Named turns come first, each shown by rows before and after it. Which turns, in which order, take the first row of each pair that follows to the second? Write the first one first, as in the answered first pair.
q168:
[-30  26 -21  -5   7  20  17 -13  18  11 -11  28 -25   6 -25   6  32  -6
  12  27 -12  -5   6  13   1 -17  -1   1  -3   5   2 -15   4  -6 -14  50
   5] |-> [ 28 -16  13   2 -15  -8  14 -10  26  32  15 -10  -8   4   1 -26  15 -10
   1  37   6  -4  26  14 -18 -14   9  -6  -3  13  30 -15 -14 -27 -22  22
  19]
[-15   9 -26  -7  23  23   2  12 -22  14 -39  11  20  -6  12  11   6   3
   1 -22   8 -16 -21   2  15  -1  -5  36 -26  20 -10 -13  24   6  -4  31
  -2] |-> [ 38 -27   4   0   0  -1  -3  13 -25  33 -20 -25  32  -6  41  -8  -9  -5
 -10 -15  18 -18 -10   1  -2   9   6  22 -28  33  15 -20   9 -13 -14   4
   9]
[ 30 -22  16   4 -12  -7  -3  10  -3  -6   6  -6  17  15  11  -7 -22  -4
  -9  -3   7   2   6  -9   8   6  22  -4  -2   2  16  -2  -4  -8   8 -29
   4] |-> [-19   9 -10  -2  16  17  -5  11  -8 -25 -12  20   8  12 -12  17  -3   1
   9 -12  -3   0  -7 -10  22   5  15   9  -2  -4 -16  -4  14  10  14  -5
  -4]
[-21 -21  -9  15  45   9  16  18 -26   0 -26  24   9   8   9  -4 -14 -22
   6 -18  -1  12  17  17  33  13  -9  27  -7   9  44  35  -8 -21 -31  18
  16] |-> [ 17 -31  15   8  46  -3  10  27 -16 -13   2  -4   4  -5  16  11 -18 -32
  17  -4  -2   3  12  -1  15  23  25  22   6  18  22  23  -3 -42 -20 -23
  42]
q634:
[  8   2   0   1 -11 -10   0  -7   8   1   6 -13   2  -1  16  -1 -11  -5
 -10  -4   0   6  10  -2   3  -1  -8  -8  -2   0  -2   0  -8   4   0 -14
  -9] |-> [ -6  -9 -11   2   3   7   4  -4  -2  11  -7   7   7  -2   2 -10  -7  -2
  -3   2   1  -5  11   2 -10 -10  -1   2  -2   5  15   3 -13  -3   0  14
   8]
[  4 -20  11  12 -14 -15   0 -19  -2  15 -11 -15  21   7  28 -30 -18  10
 -28  -4  11  14  10   9  10  -2 -20  -3 -15 -15  29  18 -13 -18 -25  -8
 -32] |-> [-11 -30   3   8  19   4  -4  -6 -11   0 -32   7  37   8  18 -26 -14   6
 -22 -13   9   7   5   7  17  -1  -9  13 -20 -13  37  18  -8 -18 -20   3
 -17]
[  0  -6   0 -17  25  12   9  10  -2 -17   0  11  16 -13   5   9   3 -10
  16   3  18 -12 -13   3 -27 -10  25  23  -2  14  10  -4  17 -25  -2   6
  47] |-> [ 22   5  19 -16  -5 -14  -1   3  19 -26  24 -23   5 -10  19  18  -2 -10
  10  -5  19  -3 -11  -6 -15  -1  17   1   3   1 -23 -11  22 -12   3 -40
  21]
q877:
[ 13 -10   3  -3   1   4 -14  -2  10  21  10   5  11  12  -3 -24 -10  -5
   0   2   8  -1  10  34 -19   5  15   5   9  15  41   2   6 -13 -11  -2
  36] |-> [ 14 -12   5  -5  10   7 -19   8  12   5   5   7  13   9   1 -20 -12 -12
   2 -12  10  -1   2  29   1  13  22  13  10  21  34   6   9  -8 -16 -18
  32]
[ 40   3  24   5 -37 -16   6 -14  17   4  -1 -18 -10   8   9 -21  -9   4
  -7  10 -12   2  12  -4  -3  -6 -18  -7  -8  -4  -5   8   0 -16  -4 -15
 -19] |-> [ 43  -2  18   4 -31 -15   7 -15   7  14   0 -13  -9   6   5 -19  -8   0
  -3  23  -8  -8  13  -8 -25 -11  -6  -2  -2   2   5   1  -4 -23   2  -2
  -5]
[ 20 -13 -12  -6  -9 -41  12 -27  13   0  28 -22  -4  -7  26  21   3  -3
 -32  52  20  13   4 -22  13   7 -23 -23   6  10  -1  19 -18  -3 -31  11
 -19] |-> [ 18 -13 -14  -2  -3 -37  16 -26   5   5  33 -19  -4  -8  14  24   8  -8
 -27  64  24   0   2 -24  -3   4 -14 -20  13  20   4   8 -14 -15 -27  22
  -5]
q544:
[ -3   2  -1  -3  -4  -9   5   2  -8  30 -17  -6   5   8   3 -10  -6  13
 -16  -1   1  11   5  14  -3  -4 -14  -5 -10  -7   9   2  -6   9 -11  27
 -15] |-> [  0  -2   5  -3   8 -11   7  12  -3  20 -18  -7  17  10   7  -8 -11  10
 -15 -12   6  11   4  11  13   6 -10   0 -17  -8  11   5  -5  10 -14  15
 -20]
[-12  47  10   1  -4   3   0 -17   6  31  21 -17 -35 -26  -5   8  17  -1
 -14  14  12   0   3 -15  -7 -13 -11 -23   7  -8  -4   9   2 -12   5  31
   4] |-> [ 14  24  22  11  -9 -15   2 -14   9  40  19 -35 -25 -25   7  -8   9   0
 -21   8  23   0  12 -13  -3  -7 -16 -23   3  -3  15  11 -12 -13  -5  18
   0]
[ -4  13 -11   3  -3  11  13  12  -1  -4  -4  -8   9  -4   0  -6  -3  10
  -7   0   3   5 -11  -1  15   0  13  11  -4   1 -14  -1  -3  10  11 -20
  -6] |-> [ -8  19 -13   4   3  10  11   7  -5   5  -6   2   7  -1  -6   1   0  11
  -3  -1   0   5  -9   0  11  -4   8   6  -4   3 -17  -4   1   6  11 -15
  -4]
[-12  -2  -3   9 -16   9 -19  29 -16  33   1  17   2 -17  -1 -15  -5   4
  -8  11   5   4  21  33  -3 -21   3  15   2   1  14 -15 -10  10   2  50
   5] |-> [  6 -17   4  14 -18   0 -21  37 -14  25   1   9   7 -16  11 -25 -13   4
 -13   3   9   6  18  32   6 -14   2  19   3   2  29 -10 -12   6  -5  35
   4]
q293:
[ 26  -5   3   4 -15 -17 -16  -8  -6   9  13  -1  18 -26  -5   1  20  -9
   8   8  -8   3  -6   2 -30  -5   8   9   1  27  15  -4  -7   0  18  -8
   4] |-> [ 15  -2   0   5 -27 -26 -16 -17  -4  14  15  -2  15 -22  -2  -8  17  -1
  -2  -9  -4  15  -3  10 -20 -10  -9   6  -5  16  23   0 -18   9  13  -1
 -17]
[ 15  -1   4   3 -20  -9   1   5  25 -10  21 -15 -15   3   1   9 -23  19
 -18 -16  12   6  -5   9  -5  22   4 -12  -3  32   1  -6  -8   0  16 -15
  -2] |-> [ 18  -1   2   0 -15  -5   0   4  14  -8  22 -15 -12  -3  -6   6 -18  15
 -19  -4  15   0  -5   9 -25  19  13  -9  -1  34   9 -13 -13 -10  20  -3
  18]
[ 15   2   8  -3 -33 -17  -4 -22   5  20  23 -15 -13   7  14  -2   3  11
 -16   7  -5   9  26   2  -6  -9 -25 -20  -2 -17   1   0  -3  12   0   2
 -21] |-> [ 18   5  14  -7 -10 -14  -7  -5  14  -7  28 -21 -11  -3  17  16   3   2
  -1   4  -9   1   6 -10   5   2   0 -20   1  -8 -31  -6  10  12  12 -36
 -10]
[ 11  27   4  11   3 -15   0  25  -7  39 -12 -28  -9  22  20 -22  -5 -16
   9 -29   1  -7   5  12  15 -10  -8   4  -5 -25  13  16  -3   0   4 -22
 -12] |-> [ 21  26   6   9  21  -7  -6  39  -9  24  -5 -24 -10  18  19  -3  -6 -25
  22 -16   0 -15 -10   5  13  -4  15   8   0 -15  -4   9   9  -8   9 -34
   6]
Then:
Between the rows of a pair lie two turns.
[-29  -9 -13  11  -9   1 -15 -20 -15 -15   7 -19  -7  22  -4   6  32   9
  13 -25   1  10  10 -10  19 -27  10  -6 -11  -8  17  24  14   1  11   5
 -29] |-> [-24  -1 -19  11  -3   9 -10 -22 -14 -15  18 -16 -20  16 -19  18  35   2
  26  -5  -2  -4   9 -15   0 -26  27  -5  -5   3   3  14  23  -7  23   7
 -12] => q293 then q544
[  6 -32  11   4  23  -8 -18  20  -7   2  -7   2  32  -2   7 -18 -13   1
  -6   4  12 -12  -3   2 -25   3  18  20   8  10  57  11 -10 -13 -19  17
  21] |-> [-11 -10   4   1  46   4 -20  34  -2 -39  -8  12  24  -9   0  20 -10   1
   9 -11   2 -14 -26  -9  -3   9  36  24  15   8  10   7  18   1  -7 -13
  20] => q877 then q168
[ -3 -42  -8   6  19   4   2   1 -24  23 -24  19  33   6  -9 -37   4   1
  -6   9  21 -13  12  13 -21   1   9  23   4  16  57   8 -16 -35  -2  52
  32] |-> [ 36 -24  24   6 -50 -37   4 -26   3  46  21 -38   5   2  14 -37  -5   6
 -19  16  16   9  32   9 -24   3 -15 -23  -1 -12  24  -4 -12 -21   1   9
  -4] => q634 then q634
[-32  20 -14   7   9  29  30 -10  -8 -14  -3   7 -12  -9 -12  33  15   5
  -3   1   6 -35  10  15  -7 -22  26  13   4  -4  -9  -6  18   5   3  47
   9] |-> [ 12   5   5  12 -19   7  26 -15  -3  13  23 -24 -13 -11   1  17   9   1
  -4  18  20 -41  28  14 -28 -19  37  -4   9   2   0 -17   3 -18   2  34
  18] => q544 then q168
[  9 -23   1   7   4 -21 -13  24  16 -25  12 -13  12   6   6  -9  -4  -5
  -5  -3  -1   1 -21 -11  22   1  13  10  -8   6   6  -2   9 -11   6 -36
  14] |-> [  5   5  -4   2 -34 -25  -9 -11  13  15  31 -21 -10   2  -9  -9   5  -3
  -2  23   3   7 -10 -10 -14 -16  -6 -17  -8  -9  -6 -18   4 -15  11  -6
  11] => q544 then q634
[ 26  -6   9  19   2 -17  -2  17   9   3 -16 -26   4  18  19 -18 -18   0
 -20  -2   9   9   2   2  10  26  -4  23   0  19  10  -5  -7 -24  12 -21
  23] |-> [-21  17 -20   9  27  16  -2  11  -9   7 -28   9 -11  17 -12  -2   4  -2
 -11  13  -1   2  -4   7  -8  14  -9  31   2  15   5  -4   3 -24  19  25
  29] => q168 then q293
[-45  17 -27  -2  -8  14  16   0 -35  18 -19  25  -9  27   1 -26   9  23
   2 -20   4  -2  -6  13  10   0  -3  13  10 -18  10 -13  -8  28   3   1
 -18] |-> [ 18 -13   9   0 -25  -8  14   1 -30  34  15 -12  -6  17  17 -25  -4   8
   3   1  16 -18  -3   1 -23  11  32  -1  24  -3  12 -29 -16  -9   6 -44
  18] => q877 then q168
[  2  45  13 -13 -39  -9   9 -24  16  19  33 -17 -35 -13  -9  25   6  -2
   9  22  -7   6   0 -15 -25  -7  -5 -28  11 -20 -43 -29  15   6  21  -3
  -6] |-> [-12  31  -9 -20  18  19   5  -1  -9  -2   9  17 -20 -14 -29  33  18 -12
  30  32  -2 -17 -16 -12 -34  -6  28   9  20  -2 -31 -26  24 -18  23  23
  41] => q877 then q634
[-34  14 -27  13  28  15  14   3 -26 -15 -11  33  -7 -14  -4   9  19 -10
  28   2  -9 -21   7 -25 -17  10  21  24 -14 -11   1   1   0 -23  12  10
  13] |-> [ -6  -9  -5  28  -8 -17  17   2 -11  -8  -3  -4  12  -3  33 -22   1   2
   0 -30  -2   7  23 -16  18  21  -8  15 -29 -23  22  21 -18  -5 -11 -23
 -31] => q168 then q293
[ -3  19  -9  -9  -1 -17   5  16 -11 -20 -23  22  -8  16   8   2 -20  11
  23 -24 -35  19  -5 -25  42  24 -15  -1 -13  12 -76  19  22  35  17 -68
 -12] |-> [-31  -2 -43 -10  39  15  10  23 -47  -1 -56  67   7  23 -17 -13 -10  10
  35  -4 -27  -1   2  -8  14   8  -3  23 -13  27 -25  25  10  16  11  12
  22] => q634 then q634
[ 13  13 -12  -3  15  30  -5  10  -3 -34  21 -17 -24  -5 -10  39 -23   1
   5  49 -10  -1 -18 -14  -7 -10  13 -14  -2  12 -16 -24  13 -26  12  12
  44] |-> [-19  13 -27   5  -2  34   1 -14 -12   0   1   1 -23   6 -19  11 -20  18
 -12  43  -3  16  -5   4  -9 -25 -24 -10 -13   1  19 -17  -9 -12  -3  65
  25] => q544 then q168
[ -4  13   6  -1  36  23   1  15  -6 -23   8  12   5  -7  -6  25   3 -20
  17   9  -4 -17  -6   1  -9  17  29   4  12  18 -13 -13  32 -10  13  10
  32] |-> [ 27 -14  26   2  21   1   4  15  -3  -6  21 -10  11  -2   9   7  -6 -25
   2  15   7 -20   0   0 -21  20  38  -3   9  19   5 -11  18 -28   7  -9
  37] => q168 then q168
[-15  -5 -22   4 -25   0  12 -24  -8  53   0  23  -6   3 -12 -28  -4  20
 -10  14   3  16  17  25 -25 -35 -20 -19  -8  10  42   1 -28  -9  -8  60
   4] |-> [ 16 -25  15  11  -6 -24  -7  18  25 -27   5 -14  17   4  36 -16 -34  20
 -15 -47  -2  27  -8   3  44   7  -2 -12 -17  17  11  16 -14  16  -9 -51
 -23] => q544 then q293
